(in the rows, 128 means zero)
X: a few groups of rows, each row roughly a mix of its group's hidden directions:
X (135 x 13):
[[128  95 145 118  96 145 159 163 134 196  90  98 140]
 [145 100 108 124  80  77 142 132  72 146 103 105 158]
 [ 95 108 133 131  69 110 164 139 161 179 138 135  89]
 [142 131 143 176 127 141  97 121 156  72 124 171  79]
 [103 114 119  88 145 109 142 146  96 163 164 109 196]
 [154 128 144 182 116 158 110 152 168  91 115 156  80]
 [151  77  91  98  97 137 110 153 114 110  75  98 148]
 [109 141 119 172 153 114 136  83 139  76 156 179 148]
 [137 154 128 150 184 192 113 147 147 108 162 155 110]
 [151 111 147 139  85 166 151 154 152 164  78  99  96]
 [113 128 131 190 132 118 114  93 146  68 142 170 102]
 [156 148  82 182 133 173 151 171  97 114 118 119 144]
 [140 167 163 166 199 150 149  99 119 136 138 126 100]
 [152 132  83 163 104 121 145 151  57 128 115 128 168]
 [126 154 108 165 135 134 111  90 145  64 123 174  93]
 [162  80 102  97  97 130 120 141 105 111  74  93 157]
 [143 157 127 124 157 104  76 101 117  73 146 148  80]
 [127  61  95 141  84 136 147 131 124 114  75  99 138]
 [135  93 149 158  91 160 167 154 155 177  88 113 133]
 [102 182 152 137 122 105 163 113 160 134 163 187 129]
 [112 112 129 108  70  62 140 115  97 145  95 109 151]
 [149 126  82 161 103 126 147 157  62 139 112 120 171]
 [138 103 140 116  93 147 150 164 135 194  86  89 127]
 [123 112 166  88 171 128 102 108 177 121 154 161  87]
 [114 123 154 141  93 110 179 121 146 189 140 122  78]
 [123 147 113 170 129 130 106  88 144  66 123 169  86]
 [117 140 125 174 158 116 131  95 140  73 164 179 149]
 [135 140 123 167 112 140 107  95 148  81  99 152  61]
 [143 113 164 124 175 174  86 129 163 118 159 118  85]
 [136 144  65 195 121 169 162 132 127 130 115 118 143]
 [134 155 102 164 124 143 133 167  53 119 124 146 166]
 [113  62  99 160 106 143 163 122 130 112  76 104 133]
 [147 117  89 147  95 109 146 150  61 144 108 115 175]
 [175 140 171 127 121 121 187 100 112 168 107 103 102]
 [130 153 113 170 132 137 116  86 147  65 121 169  89]
 [102 145 131 102  79  70 134 140  90 140 100 130 173]
 [102 151  85  93 166 103 113 104  91 102 166 147 160]
 [186 157 176 135 151 142 165 100 103 154 110 107 103]
 [ 98 140 166  74 147 100 129  97 176 118 141 169 109]
 [153  74 116 129 110 128 166 108 112  98  61 112 148]
 [140 187 164 106 165 114 105 117 130 110 162 181 140]
 [ 92 117 142 159 139 125 145 127 139 182 164 107  62]
 [141  99 161 136  94 155 155 181 152 177  99 100 126]
 [105  72  88 106  72 128  95 162 138 130 126 104 147]
 [162 102  96  96 109 131  99 142 104  87  82 111 175]
 [149 170 165 150 198 140 146  98 111 138 146 123  98]
 [129 152 115 140 163 108  92  84 118  69 149 171 107]
 [176 142 121 108 165 141 100 122  93  82  99 116 177]
 [ 68 154 114 130 123 112 112 141 166 126 187 173 135]
 [133  81 126 109 122 117 137  88 201 148 119  99  97]
 [117 134 188  81 148 117  99 109 178 108 144 130  91]
 [ 99 122 116 107  75  65 153 103 118 164 108 124 154]
 [105 143 109 105 170  90 102 102  93  95 178 147 153]
 [150 176 168 146 199 136 144 101 112 138 140 129 102]
 [153  72 107 103  85 129 135 134 116 107  68 107 157]
 [156 171 182 141 185 133 138 103 109 156 144 117  97]
 [143 117 134 195 117 162 127 136 164  95 110 170  91]
 [149 129 151 152  98 134 105 117 154 119  79 125  52]
 [160  93 111 174 151 192 122 148 115 144 141  90 110]
 [159 105  83 168  98 137 164 124  98 156 123  76 142]
 [140 103 103 128  78  78 145 134  74 154 105 108 158]
 [134 102 141 114  96 152 162 163 131 191  88  90 124]
 [133 155 120 163 133 126 110  88 144  70 117 163  72]
 [ 94 125 153  72 124  67 121 106 129 131 123 179 137]
 [101 174 154 131 117  93 164 107 157 133 166 185 132]
 [101 143 103  76 147  97 137 101  94 141 153 113 186]
 [135  93  93 107 115 141  74 151 115  85 102 116 179]
 [158 142  82 188 130 170 140 164  87 122 130 119 138]
 [100 140 102 116  83  73 153 129  98 152 102 150 173]
 [104 153 171  81 156 113 109 112 175 108 147 169 106]
 [ 87 105 165  73 120  83 131  92 165 142 115 143 116]
 [120 124 195  72 146 106  88 117 151 108 142 136 101]
 [112 152 107 134 154 107 101  72 119  70 152 168 133]
 [171 154 167 144 166 123 177  76 103 112 114 136 122]
 [107 126 118  71 144 105 151 116  89 167 143 104 183]
 [110 146 157 147 132 118 138 132 133 193 162 114  62]
 [ 98 188 149 110 111  93 123 133  93  91 116 161 166]
 [142 171 181 108 118  94 156 112 135 170 161 153  97]
 [107 111 135 103 148 116 155 149 107 155 172 119 204]
 [164 123 153 120 104 141 124 169 150 180  78  98  96]
 [161 119 148 175  99 173 141 158 170 127  95 131  90]
 [ 91 108  85 142 129 144  77 146 138  73 133 149 166]
 [127  70 141 126 104 123 139  94 153 163 119  66  98]
 [139  99 153 177  86 167 156 142 166 144  88 129 108]
 [154 122  91 175 102 145 147 152  71 136 111  89 155]
 [183 157 166 129 166 126 172  92  98 135 100 109 125]
 [109 144 125  82 166  82 102 112  89 110 178 123 150]
 [153 185 167 156 182 136 163  99 119 131 119 147 110]
 [127 137 120  66 121 119 147 155 109 187 110  79 145]
 [131  91  88 142 155 164 107 132 115  73  86 113 163]
 [133 157 136 137 182 181 115 144 169 101 155 157  99]
 [142 105 165 116 173 159  95 112 173 112 155 126  78]
 [137 132  90 166  85 126 152 150  76 141 100  93 165]
 [142 152  82 184 123 158 152 159  74 119 120 133 151]
 [102  79  86 110  69 121 110 153 143 107 113 129 167]
 [109 141 158 113  96 105 132 138 151 189 177 138  82]
 [ 90 134 147  81  93  64 152  98 141 133 103 136 145]
 [117 109 130 101 108 144 175 136 125 182 119  99 192]
 [139 172 169 164 183 142 152 104 121 157 143 121  89]
 [105  76  85 118  78 130  81 163 131 119 119 108 148]
 [113 159  96 111 169  97 109  81 101  87 162 153 142]
 [138 122 154 201 123 142 130 132 168  89 126 165  94]
 [157 124 111 180 163 202 114 146 131 108 135 111 114]
 [182 117 156 125 129 123 179 102  99 145  78  94 117]
 [117 148 102  60 151 105  94 107  83 115 159 113 144]
 [ 94 111 145  73 100  63 143 102 141 149 108 145 139]
 [126 183 158  96 137 103  92 144 133 164 183 145 113]
 [117 114 192  57 135  87 102 126 121 128 138 139 125]
 [109 115 190  76 139 102 102 104 164 115 134 133  90]
 [109  85  78 136  89 135 113 139 132  83 101 124 180]
 [183 109 115  91 116 126 121 128  95  97  73 107 166]
 [ 94 154  86 104 160 105 127 107 103 101 170 146 178]
 [107 128 168  98 167 137  92 106 181 119 153 161  93]
 [151  94 159 140 148 177 103 126 157 122 134  69  89]
 [105  84  74 121  74 128 114 152 141 100 106 126 167]
 [142  93 156 132 106 154 159 184 140 185 107 102 136]
 [ 76 155 111 154 136 123 122 123 159  92 168 185 150]
 [105 114 125 172 151 123 138  89 138 101 141 193 172]
 [152 178 113 140 149 156  96 189 102 106 145 153 154]
 [ 90 116 110  96 151 111 149 135  98 149 162 134 200]
 [157 147 149 161 143 119  87 131 151  82 127 155  65]
 [145 151 118 134 193 149  93 118 104  73 120 132 167]
 [149 122 136 197 108 158 134 131 179 117  92 161 110]
 [119 101  80 127 104 132 117 136 128  73  94 132 191]
 [158 105 161 151  98 152 131 144 158 163  68 125  87]
 [181  97 124 113 152 148 130 121  91 108  72  85 140]
 [ 85 142 163  77 130  94 129  91 183 127 128 154 122]
 [173 120 111 175 164 192 121 152 118 103 139 112 111]
 [ 96 135 124  88 104  61 153 115 111 138 112 176 154]
 [102 117 119 124  72 126 120 159 151 185 163 114  85]
 [ 96 131 100 100 155 111 128 121  95 117 181 135 194]
 [130 156 175 133 140 121 146 120 130 192 168 113  77]
 [ 98 124 138  99  73  61 146 101 125 142  97 114 144]
 [125  71 104 131 100 121 166  98 133 168  97  82 147]
 [ 91 151  95 106 159  93 112 102 100  92 174 144 160]]

one row of each group, then the others: which group is each in?
[ 95 120 168  66 120  68 118 112 138 133 124 163 119] | (82)
[103  91 100 192 125 150 175 114 131 130 104 101  98] | (24)
[127 155 106 146 151 118  90  91 123  60 152 163 103] | (48)

[135 131 133  81 122 107  92 158  96 142 135  73  76] | (48)
[126  94 153 116 101 143 167 162 131 191 113  91 158] | (48)
[146 111 141 179  93 167 132 161 168 129  90 136  87] | (48)
[127 139  86 147  81 100 165 138  83 148 104 114 175] | (82)
[161 153  94 178 151 181 114 174 106 106 136 134 136] | (82)
[131  88 154 146 100 160 165 178 147 177 110 112 148] | (48)
[143 122 152 199 122 147 133 126 173 100 110 172 103] | (48)
[ 69 142  96 131  94 109  90 159 155 134 173 147 147] | (24)
[111 127  60 180 114 142 178 114 128 147 107 145 142] | (82)
[118 121 145 128  75 102 175 129 145 186 134 127  80] | (24)
